x = array([4, 3, 5, 6, 5, 6, 8, 2, 8, 2, 8, 6])
The 5th entry -> 5
The fifth-last entry is 2
The first entry from the right is 6
The second entry from the left is 3
The 1st entry from the left -> 4

X =
[[-35 -28  38  11  -6 -19  12  35   9 -30   1  21 -10  11  16]
 [ 13  -6  32 -17 -46  27   2  25  43  -9 -29  45  29  19  15]]
Which number is the entry just left of 25?
Answer: 2
The entry just left of 43 is 25
The entry just right of 45 is 29
Which number is the top-right entry?
Answer: 16
Which number is the bottom-right entry?
Answer: 15
Which number is the entry just right of the smallest entry?
Answer: 27
The 2nd entry on the main diagonal is -6
Which number is the entry just right of 25?
Answer: 43
Which number is the second-last entry, reading row by row?
Answer: 19
Which number is the smallest entry?
Answer: -46
The fifth entry in reading order is -6
The fifth-last entry, reading row by row -> -29

Questions about the table below. Counting starts at 1.
1) Give the entry in the bottom-left corner.
2) Give the entry at row 1, column 1.
3) Give the bottom-right entry.
4) Give the entry in row 1 and column 2.
[[-14 -34  10   0 -14 -17 -13  41  -9   6  23   0   4  30]
 [-16  28   1   8  21   0 -34   0   0  15  19 -16 -17  29]]
1) -16
2) -14
3) 29
4) -34
